Named moves come first, each a turn or a mirror and shown by rows before and after it. Which of them, in which order, take the first row of each pair that follows to the second? Write the first one first, as in the answered first pair.
j_92:
-1.70  +1.86  +0.64  -0.24  +2.06  -0.55  -0.26  +1.01  +1.09  -2.92  -2.26  -1.58  -1.11  +1.37  +0.37  -1.03  -1.66  +1.59 -> -1.21  +2.00  -0.25  -0.55  +1.55  -0.42  -0.19  +0.57  +2.37  -2.41  -1.97  -1.95  -1.22  +1.84  +1.08  -0.36  -1.79  +1.60
-1.21  -1.31  -1.07  +0.81  -1.14  -0.33  +2.83  +0.45  +1.41  -0.07  +1.07  +0.58  +0.35  -1.00  +0.12  +2.59  +0.71  -0.47 -> -1.99  -1.39  +0.00  +1.54  -0.39  -0.61  +2.91  +0.89  -0.28  -0.86  +0.79  +1.22  +0.35  -1.66  -0.65  +1.70  +0.85  -0.38
-1.20  +0.49  -0.08  +1.87  +2.93  -2.10  -0.78  +0.17  -1.14  +1.13  -2.20  +0.12  -0.65  +0.70  -3.70  -1.88  -0.06  +0.42 -> +0.04  +0.74  -2.90  +0.44  +1.34  -1.23  -0.90  -1.21  +3.10  +2.89  -1.54  -1.27  -0.38  +2.70  -1.39  +0.37  -0.33  +0.42
j_719:
-0.04  +2.38  -0.15  -0.67  -0.50  +2.86  -0.03  +0.27  +1.76  -0.73  -0.50  +1.08  +0.45  +1.39  +0.37  +0.99  -0.10  +0.74 -> -0.87  +1.52  +0.61  -0.51  -0.70  +2.87  +0.13  +0.67  +0.58  -1.60  +0.39  +1.19  +0.68  +0.27  +1.10  +0.93  +0.02  +1.18
+0.88  -0.93  +0.57  -1.49  -2.21  +0.22  -3.00  +1.36  +2.16  -1.99  +0.78  -2.70  +0.20  -0.52  +0.87  +1.48  -2.42  +1.56 -> +1.25  -0.33  +0.32  -1.55  -2.31  +0.17  -3.24  +1.22  +2.71  -1.48  +0.29  -2.61  +0.13  -0.06  +0.23  +1.43  -2.51  +1.26
-0.83  +3.42  +0.67  -0.55  +1.30  +0.75  -1.68  -1.04  +0.81  +0.45  -1.00  +1.50  -0.72  +0.90  -2.77  -0.46  -1.12  -1.05 -> -2.32  +2.02  +2.41  -0.05  +0.89  +1.06  -1.08  -0.13  -1.32  -1.69  +0.20  +2.20  -0.88  -1.17  -1.19  -0.73  -1.04  +0.23
j_154:
-0.33  -3.02  -2.78  -0.62  -2.72  +0.29  +1.81  -1.27  +2.10  +0.98  +2.51  -0.80  -0.36  +0.14  +6.03  +3.00  +0.66  +0.86 -> -1.54  -2.35  -3.89  +1.90  -1.56  +0.10  +5.11  -1.51  +0.81  +0.50  +1.33  -0.69  -1.15  -0.11  +3.99  +3.30  +1.81  -0.23
+1.42  -1.18  -1.27  -0.89  -1.05  -1.17  -0.31  -0.54  -0.78  +0.61  +0.23  -1.05  -1.51  -0.51  -1.15  +0.95  -1.64  -0.56 -> +1.19  -1.37  -1.18  -1.03  -1.17  -1.36  -0.34  -0.56  -0.93  +0.25  +0.56  -1.04  -1.36  -0.73  -0.25  +1.11  -1.64  -0.07
+3.41  -1.52  -2.49  -0.50  +0.79  -2.08  -0.73  -1.76  +2.23  +5.06  -0.96  -2.95  -0.65  +1.72  -1.14  +0.93  -0.07  -3.90 -> +3.40  -3.10  -1.17  -2.09  -0.67  -1.56  -2.72  -1.47  +2.35  +4.32  +1.34  -3.32  -0.08  +0.81  +2.51  +1.32  -0.69  -1.77

Between the rows of a pair lie two moves.
+1.63  -2.42  -0.37  +0.08  -0.30  -1.10  -3.02  +0.68  -1.22  +1.91  +0.88  +0.27  +1.07  -0.19  -0.14  -1.28  -0.68  +0.87 -> +1.32  -2.59  -0.08  +0.18  -0.70  -0.58  -2.87  +0.73  -1.15  +1.32  +1.24  +0.45  +0.91  -0.38  +0.71  -1.01  -0.50  +1.78 -> j_719 then j_154
+0.35  +1.90  -2.50  +2.48  +0.57  +0.36  +1.91  -0.19  +1.47  -0.20  -1.51  -1.04  -1.75  +0.88  +0.93  +0.55  +1.65  +3.59 -> +0.45  +2.46  -0.66  +3.03  +2.15  -0.30  +1.25  +0.71  -0.93  -0.69  -2.65  -0.15  -1.72  +0.29  -1.67  -1.26  +1.39  +3.02 -> j_154 then j_92
+2.52  -1.41  +0.25  -0.42  +0.01  -0.56  -2.10  -1.19  +0.35  +1.42  -1.21  -0.53  -1.92  +0.87  +0.96  +0.11  +0.67  +1.54 -> +1.41  -1.71  +1.55  +0.44  +0.76  -0.78  -1.44  -0.67  -1.87  +0.14  -1.18  +0.26  -1.98  -0.28  +0.34  -0.88  +1.02  +1.99 -> j_92 then j_154
-1.04  +2.23  +0.24  +0.58  +0.26  +0.89  +1.36  +0.30  +0.54  -0.57  -0.25  +0.89  +0.28  -0.08  -0.89  +0.78  -0.26  +0.06 -> -1.01  +1.02  -0.21  +0.21  -0.68  +1.00  +1.71  -0.03  +0.71  -0.55  +0.85  +0.42  +0.25  -0.31  +0.83  +1.57  -0.04  +0.54 -> j_719 then j_92
+0.16  +2.77  -0.11  +2.27  +1.27  -1.31  +1.70  -0.65  +0.92  -1.32  -2.62  -0.34  -3.37  +1.70  -4.38  -0.90  +0.93  -0.40 -> +2.06  +2.62  +1.43  -0.27  +0.95  -1.77  -2.32  -0.33  +1.56  -0.28  -2.53  -0.42  -2.23  +2.21  -4.18  -2.01  -0.37  -0.34 -> j_154 then j_92
-1.27  -2.38  -0.57  -0.03  -1.38  -0.12  +0.43  -0.07  -0.63  +0.24  +3.26  +0.00  +0.34  -0.91  +3.10  +0.31  +1.48  -0.70 -> -2.03  -1.63  -0.88  +1.84  +0.20  -0.66  +2.34  +0.06  -2.13  -0.22  +1.75  +0.72  -0.22  -0.78  -0.16  -0.53  +2.14  -2.01 -> j_92 then j_154
-0.03  +2.75  +1.45  -2.43  -0.22  +1.39  -1.66  -0.64  -0.53  -0.25  -1.51  +1.67  +1.93  +0.94  -3.48  -1.22  -2.72  -2.47 -> +0.15  +1.23  +1.41  -3.98  -2.53  +2.25  -2.74  -0.66  +1.11  -0.44  +0.89  +0.81  +2.30  +0.49  +0.72  -0.06  -3.19  -0.37 -> j_92 then j_154
-1.92  +1.81  -0.53  -1.55  -1.45  +2.56  +2.66  -0.06  +1.14  -2.04  +1.69  +1.86  +0.73  -0.17  +0.89  -0.03  -0.64  -1.22 -> -1.97  +2.28  -0.25  -1.00  -0.59  +2.06  +3.04  +0.19  +0.26  -2.13  +0.76  +2.32  +0.57  +0.01  -0.68  -0.75  -0.49  -1.86 -> j_154 then j_92
-2.04  +3.09  +1.18  +0.25  -0.32  +0.76  +2.14  +1.33  +0.63  -2.25  +0.45  +1.29  +0.59  +0.19  -0.43  -1.51  -1.09  +0.12 -> -2.10  +2.11  +0.54  -0.33  -1.39  +1.14  +2.48  +1.13  +1.55  -1.88  +1.44  +0.69  +0.88  +0.22  +1.66  -0.47  -0.92  +0.81 -> j_92 then j_719
-1.91  +3.09  +1.92  -1.66  -1.56  +2.91  -0.68  +2.15  +0.84  -2.49  +0.81  +2.63  +1.79  +0.25  +0.03  +0.47  -0.70  -0.32 -> -2.61  +3.42  +1.21  -0.54  -0.97  +2.93  +0.82  +2.04  +0.28  -2.57  +0.31  +2.83  +1.21  +0.14  -1.08  +0.35  -0.31  -0.84 -> j_154 then j_154
+0.32  -1.07  -1.97  -0.49  -1.10  -1.00  -0.12  -0.05  +0.61  -0.29  +0.66  -1.09  +1.15  -1.08  +2.48  +0.41  -0.24  +3.91 -> -1.07  -0.54  -1.10  +1.77  +0.98  -1.63  +1.84  +0.58  -2.45  -1.34  -0.98  +0.00  +0.68  -2.00  -0.75  -0.87  +0.33  +2.92 -> j_92 then j_154
-0.95  +3.75  -1.72  +1.82  -1.74  +1.60  +2.03  -0.82  +2.48  -2.73  -1.89  +0.50  -2.75  +0.11  +0.11  -0.40  +1.70  +3.16 -> -0.79  +4.36  -0.29  +2.08  -0.22  +0.97  +1.05  -0.31  +0.97  -2.71  -3.21  +1.06  -2.61  +0.16  -2.38  -1.94  +1.40  +2.28 -> j_154 then j_92
+0.68  -1.69  +1.44  -2.62  -1.51  -0.68  -2.38  +0.77  -0.85  +1.16  +1.52  -0.82  +0.64  -0.16  +0.49  -0.52  +0.20  -1.15 -> +0.64  -0.77  +1.70  -2.32  -0.85  -0.99  -2.71  +0.87  -1.60  +1.03  +0.34  -0.46  +0.67  -0.02  -0.99  -1.27  +0.12  -1.60 -> j_719 then j_92
-0.03  +0.13  +2.72  -1.06  +0.10  -0.19  -1.59  -0.17  -3.09  +0.80  +1.29  +1.87  +2.09  -1.50  -2.60  -1.73  -0.84  -5.27 -> +1.33  -0.33  +0.61  -3.37  -2.27  +0.74  -2.51  -1.44  +1.02  +2.45  +2.89  +0.30  +2.42  -0.23  +0.68  +0.57  -1.39  -4.56 -> j_154 then j_92
-0.28  +0.87  -1.99  +1.05  +1.01  -0.50  +1.85  +0.48  +0.25  +1.07  -1.16  +0.12  +0.67  +0.65  -0.50  +0.60  +0.85  -0.57 -> +1.04  +0.47  -1.02  -1.29  +0.22  -0.36  -1.23  +0.53  +1.36  +1.57  -0.19  -0.11  +1.54  +0.90  +1.21  +0.45  -0.39  +0.11 -> j_154 then j_154
-1.46  +3.70  +1.40  +0.35  -0.45  +3.19  -1.53  +0.84  -0.69  -2.70  -1.79  +0.51  +1.12  -0.56  -1.55  -1.09  -2.44  +0.45 -> -0.84  +3.19  -0.07  -0.65  -2.07  +3.86  -1.24  +0.07  +1.89  -2.07  -0.28  -0.27  +1.22  +0.09  +1.22  +0.84  -2.44  +1.24 -> j_92 then j_154
-2.80  +0.90  -2.48  +0.98  -1.23  +2.87  +4.36  +0.31  +0.60  -0.64  +0.91  +1.34  -0.28  -1.25  +1.47  +1.90  +1.35  -0.94 -> -1.90  +0.98  -3.59  +0.66  -0.88  +2.64  +4.11  -0.13  +1.53  +0.53  +0.44  +0.62  -0.21  -0.33  +1.08  +2.20  +1.28  -1.75 -> j_719 then j_719
+1.58  -0.81  +0.19  -2.73  -2.28  -0.20  -3.09  -0.77  +1.61  +2.00  +0.89  +0.87  +1.14  +0.58  +0.05  -0.38  -0.95  -1.16 -> +1.30  -1.69  -0.88  -2.47  -2.62  +0.07  -1.92  -0.99  +2.30  +2.01  +1.44  +0.34  +0.69  +0.56  +1.67  +0.56  -0.40  -0.57 -> j_154 then j_719
+0.21  -1.29  +0.71  -0.55  +1.13  +1.32  +1.07  +1.98  -0.78  -2.95  +3.59  +0.48  +1.49  -2.40  +1.13  +0.60  +1.09  +1.17 -> +0.75  +0.04  -2.68  -0.06  +0.93  +1.81  +3.28  +0.56  +2.27  -1.20  +2.77  -0.67  +1.16  -0.46  +0.55  +2.50  +1.57  +0.01 -> j_154 then j_92
-2.55  -1.43  -0.22  +0.81  -0.26  -0.49  +2.41  +0.80  -2.02  -2.23  -0.32  -0.90  -2.22  -3.66  -0.09  -1.93  -0.30  +1.93 -> -2.12  -1.10  -1.17  +1.32  +0.79  -1.17  +2.91  +0.33  -2.00  -0.86  -1.37  -1.26  -2.29  -3.24  -1.98  -2.27  -0.06  +0.15 -> j_154 then j_719
+0.02  +1.32  -0.89  -2.14  -0.67  +2.65  +0.22  -1.86  +2.34  -0.47  +2.00  +3.01  +0.69  +0.64  +0.18  +1.08  -2.41  -1.61 -> -0.73  +1.29  +1.43  -1.17  +0.97  +2.06  -0.33  -0.77  -0.94  -1.62  +1.12  +4.03  +0.62  -0.70  -1.82  -1.00  -2.35  -1.83 -> j_92 then j_154
+1.50  -1.88  -1.09  -0.81  +1.01  -1.91  -1.21  -0.72  +0.20  +1.80  -0.54  -1.78  -0.17  +0.63  -1.23  +0.11  -0.63  -0.99 -> +0.61  -2.82  +0.62  -0.76  +0.93  -2.10  -1.76  +0.11  -1.52  +0.42  +0.19  -1.18  -0.05  -0.55  -0.33  -0.63  -0.62  +0.10 -> j_154 then j_92
+0.23  +0.33  +1.14  -1.45  -0.54  +0.52  -2.50  +0.37  +0.03  -0.41  +0.14  +1.19  +0.76  -0.17  -0.90  -0.90  -0.89  -1.35 -> -0.96  -0.94  +1.57  -0.85  -0.92  +0.60  -1.34  +0.62  -1.45  -1.41  +1.13  +1.11  +0.42  -1.38  +0.45  -0.58  -0.42  -0.47 -> j_719 then j_154
+0.05  +0.65  +0.16  +0.66  -0.61  -1.91  -2.71  +0.31  -1.31  -0.05  -1.49  -2.24  -1.54  -0.15  -1.75  -2.56  +0.50  -0.28 -> +0.78  +0.59  -1.62  -0.39  -2.04  -1.21  -2.68  -0.37  +1.61  +0.76  -0.56  -3.01  -1.52  +0.87  +0.19  -0.92  +0.37  -0.19 -> j_719 then j_92
+3.73  +0.14  -2.82  -1.63  +1.37  -0.23  -0.15  -3.89  +2.62  +1.58  +0.47  -0.15  +1.15  +3.00  -2.07  +2.02  -1.47  -2.27 -> +1.28  -2.17  +3.19  -0.61  +2.78  -1.32  -1.60  -1.01  -4.63  -2.53  +1.27  +1.85  +1.26  -1.29  -2.16  -1.63  -1.69  -0.06 -> j_154 then j_92
-0.30  +1.37  +0.20  +1.42  +1.96  -0.09  +3.28  +0.93  -0.84  +0.80  -1.70  +0.01  +0.18  +0.41  -2.03  -1.26  -0.25  -2.99 -> +0.61  +1.61  +1.34  +0.24  +1.75  -0.21  +1.12  +1.05  -0.67  +1.19  -1.61  +0.01  +0.94  +0.75  -2.41  -1.87  -0.87  -3.38 -> j_719 then j_154
-0.15  +3.70  -2.30  -0.12  -1.50  -1.05  -1.50  -1.15  +3.00  +2.43  +1.34  -2.41  +0.66  +3.14  -3.26  +1.11  -0.72  -4.62 -> -1.76  +0.09  -0.14  -1.46  -4.37  -0.03  -2.31  -0.19  +1.81  -0.36  +5.50  -2.55  +0.95  -0.11  +3.87  +2.17  -0.59  -0.44 -> j_154 then j_154
-0.87  +3.49  +1.80  +1.71  +1.17  -1.42  -0.94  +2.54  +0.16  -0.22  -2.01  -0.11  +0.13  -0.35  -3.16  -0.03  -0.58  +0.78 -> +0.38  +2.79  +0.18  -0.61  -1.30  -0.54  -2.18  +1.37  +3.81  +0.93  +0.16  -1.54  +0.50  +0.79  +0.93  +2.04  -1.17  +1.95 -> j_92 then j_154
-0.56  -0.49  +2.98  -0.02  -0.10  +0.71  -2.01  +0.38  -2.00  -1.07  -0.08  +1.77  +1.41  -2.41  +1.41  -0.29  -0.03  -0.05 -> +0.48  +0.19  -0.95  -0.38  -1.68  +1.52  -0.26  -1.53  +2.55  +0.95  +0.46  +0.39  +1.24  -0.26  +3.00  +2.39  +0.44  -0.48 -> j_154 then j_92
-1.74  +2.25  -0.32  +0.17  -0.64  +1.14  +0.70  -0.32  +1.80  +0.60  +0.60  +0.27  +1.83  +0.63  -0.67  +1.01  +0.16  -1.18 -> -2.68  +0.73  +0.71  +0.33  -1.03  +1.15  +0.95  +0.33  +0.40  -0.51  +1.72  +0.52  +1.61  -0.60  +0.83  +1.11  +0.47  -0.33 -> j_719 then j_719
-3.44  +2.84  -0.67  -1.18  -2.08  +1.87  +1.25  +1.65  +0.37  -1.90  +0.61  +2.33  +1.88  -1.18  +0.83  -0.46  -1.81  -0.29 -> -3.22  +3.98  -1.28  -0.91  -1.33  +1.67  +1.35  +1.50  +0.77  -1.02  -0.63  +2.37  +1.91  -0.31  -1.21  -0.75  -1.98  -1.42 -> j_154 then j_154
-2.03  +0.55  +0.02  +0.58  +2.44  -1.12  +1.76  +0.37  -3.11  -1.20  -1.93  -0.17  -2.06  -2.62  -2.35  -0.96  -0.02  +1.30 -> +0.91  +2.10  -3.11  -1.94  +1.14  -0.59  -0.18  -1.58  +2.41  +2.23  -2.14  -1.95  -1.40  +0.82  -1.73  +0.73  -0.93  -0.03 -> j_154 then j_92
+0.28  -1.55  +0.89  -1.82  -0.49  +0.50  -2.83  +1.41  +0.82  -0.32  +2.06  -0.39  +1.11  -0.56  +2.34  -1.33  -0.97  +3.14 -> +0.05  -1.94  +1.90  -0.88  +0.90  -0.57  -2.86  +1.88  -1.44  -0.47  +1.05  -0.31  +0.97  -1.00  +0.43  -2.77  -0.86  +2.27 -> j_719 then j_92
+0.23  +0.50  +0.46  -0.13  +0.59  -0.58  -0.39  +0.39  +0.72  +0.89  -0.60  -0.30  -0.04  +0.92  -0.22  -0.05  -0.44  +1.30 -> -0.52  -0.15  +0.90  +0.16  +0.52  -0.46  +0.06  +0.43  +0.18  +0.03  +0.13  -0.29  -0.23  +0.32  +0.88  +0.36  -0.16  +1.90 -> j_154 then j_154
-0.93  +0.57  -1.76  -1.39  -1.90  -0.56  +2.56  +1.31  +0.05  -0.40  +0.31  -2.17  -0.09  +1.23  +1.67  +0.98  -0.23  -0.22 -> -1.29  +1.37  -0.34  -0.59  -0.11  -1.27  +2.33  +1.88  -2.09  -0.66  -1.35  -1.43  +0.06  +1.03  -1.40  -0.81  -0.17  -1.34 -> j_92 then j_154
+0.02  +2.40  -1.28  -1.04  -1.55  +1.16  +1.78  -0.87  +2.00  +0.65  +0.89  +0.22  +0.69  +1.60  -1.31  +1.27  +0.18  -3.03 -> -1.88  -0.10  +1.53  +0.31  -0.70  +0.23  +1.98  +0.46  -2.87  -1.50  +1.49  +1.16  +0.46  -1.18  -1.22  -0.59  +0.69  -2.22 -> j_92 then j_719
-0.74  -1.35  -0.55  -1.27  -1.84  +0.18  +0.70  -0.87  +0.69  +0.46  +1.99  +0.19  +0.52  +0.50  +1.76  +1.12  -0.22  -0.56 -> -1.51  -0.53  -1.42  +0.43  -0.78  -0.03  +2.80  -0.93  +0.00  +0.45  +0.94  +0.39  +0.02  +0.64  -0.18  +1.14  +0.24  -1.55 -> j_154 then j_154
+1.59  -0.08  -0.36  -1.94  -0.61  +0.20  -1.04  -0.67  +0.97  -0.16  +0.55  +1.01  +0.55  +0.52  -2.13  +0.02  -1.15  -1.09 -> +0.50  -0.84  +1.11  -1.39  -0.24  +0.07  -0.98  -0.04  -0.87  -1.38  +0.85  +1.64  +0.50  -0.46  -2.14  -0.98  -1.10  -0.75 -> j_92 then j_719
+0.82  -1.91  +0.13  +0.03  -2.01  +0.09  -1.37  -0.12  +0.25  +1.97  +1.71  -0.13  -0.31  +0.67  +4.34  +2.07  -1.24  +1.37 -> -1.20  -2.43  +0.66  +2.47  -1.03  -0.21  +1.83  +0.53  -2.56  +0.35  +1.24  +0.77  -1.26  -0.84  +3.08  +1.59  -0.04  +1.42 -> j_154 then j_92
+1.58  +0.42  -1.91  +3.17  +1.56  -0.39  +2.84  -1.89  +0.44  -0.15  -2.06  -1.05  +0.41  +0.59  -3.01  -0.95  +1.35  +1.89 -> +0.02  -0.72  -0.39  +3.40  +1.17  +0.07  +3.35  -1.16  -1.46  -1.96  -0.89  -0.25  +0.51  -1.23  -1.35  -1.21  +1.75  +3.09 -> j_719 then j_719
-2.44  +0.25  +3.98  -0.65  +0.16  -0.54  -3.47  +1.78  -1.66  -2.70  -0.06  +1.76  +0.38  -3.41  +0.85  -3.51  -0.07  +0.47 -> -2.63  -0.50  -0.43  -0.53  -2.86  +1.41  -0.01  -0.18  +2.97  -1.99  +2.11  +0.07  -0.31  -2.52  +5.61  +0.60  +0.80  +1.74 -> j_92 then j_154
+1.54  -0.93  -2.54  +1.44  -0.87  -0.75  +1.76  -1.23  +3.22  +0.93  -0.30  -0.35  +0.77  +2.28  +2.03  +0.61  +2.28  +0.60 -> +1.06  -0.19  +0.75  +2.42  +1.98  -2.07  +0.41  +0.30  -0.86  +0.01  -2.42  +1.08  +1.09  +1.28  -2.64  -2.54  +1.88  -0.74 -> j_92 then j_154
-0.83  +0.41  +0.71  +0.61  -0.72  +0.14  +1.97  +2.15  +0.33  -0.90  -0.59  -0.36  -1.07  +0.19  +1.08  -0.01  +2.13  +0.83 -> +0.60  +1.77  +0.33  -0.04  -0.26  -0.25  +0.41  +1.63  +1.45  +0.52  -1.88  -0.57  -0.71  +1.65  -1.04  -0.39  +1.66  -0.61 -> j_154 then j_154
-2.01  -1.18  -0.32  +0.90  +0.38  -1.12  -0.71  -1.28  -3.44  -1.33  +1.06  -0.60  -0.83  -2.00  -0.97  -1.64  +1.54  -1.74 -> -0.13  -0.01  -3.07  -0.50  -0.65  -0.44  -1.02  -2.78  +0.83  +1.01  +0.95  -1.91  -0.51  +0.50  -0.20  +0.24  +1.10  -2.74 -> j_154 then j_92
-0.25  +0.40  -1.17  +1.39  -2.10  +0.68  +4.19  -1.27  +0.08  +0.75  +0.34  -0.88  +0.31  -0.83  +1.06  +1.45  +2.19  +0.30 -> -0.40  +1.37  -0.04  +2.01  -0.07  -0.04  +3.66  -0.53  -1.93  +0.82  -1.28  -0.09  +0.36  -0.99  -2.10  -0.19  +2.17  -0.93 -> j_154 then j_92
+1.32  -0.27  +3.33  -2.53  -0.89  +0.18  -5.11  +1.31  -0.75  -0.48  +0.92  +0.12  +1.22  -0.80  +1.19  -1.72  -1.19  +1.62 -> +0.53  -1.07  +0.24  -1.80  -2.86  +1.36  -1.99  +0.20  +1.53  -0.77  +2.40  -0.96  +0.67  -0.65  +4.69  +1.16  -0.25  +2.60 -> j_154 then j_92
+0.22  -2.37  +1.73  +1.57  -0.79  +2.55  -0.50  +0.46  +2.03  -2.67  +0.80  -0.96  -0.62  -3.33  +1.91  -0.70  -0.89  +0.98 -> -0.69  -1.86  +0.59  +3.29  -0.16  +2.43  +1.89  +0.07  +1.75  -2.91  -0.22  -0.75  -1.40  -3.33  +0.49  -0.35  -0.05  +0.21 -> j_92 then j_154
-1.22  -1.43  -2.65  +1.53  -0.03  -1.85  -0.50  +0.93  -2.31  -2.01  -0.03  +0.50  -0.86  +0.46  +0.62  -0.80  -0.90  +0.00 -> -0.19  -0.42  -4.46  +0.86  -0.36  -1.75  -0.53  -0.07  -0.13  -0.69  -0.16  -0.30  -0.52  +1.79  +0.32  +0.14  -0.85  -0.87 -> j_154 then j_92
+1.08  -0.78  -0.06  -0.53  -1.14  +0.14  -0.99  -0.57  +1.90  +0.88  +0.05  -0.78  +0.25  +0.26  +1.82  +0.68  -0.40  +1.28 -> +0.98  -0.56  -1.09  +0.38  -0.84  +0.04  +0.15  -0.93  +2.41  +1.01  -0.37  -0.89  -0.09  +0.35  +1.46  +1.24  +0.10  +1.13 -> j_154 then j_719
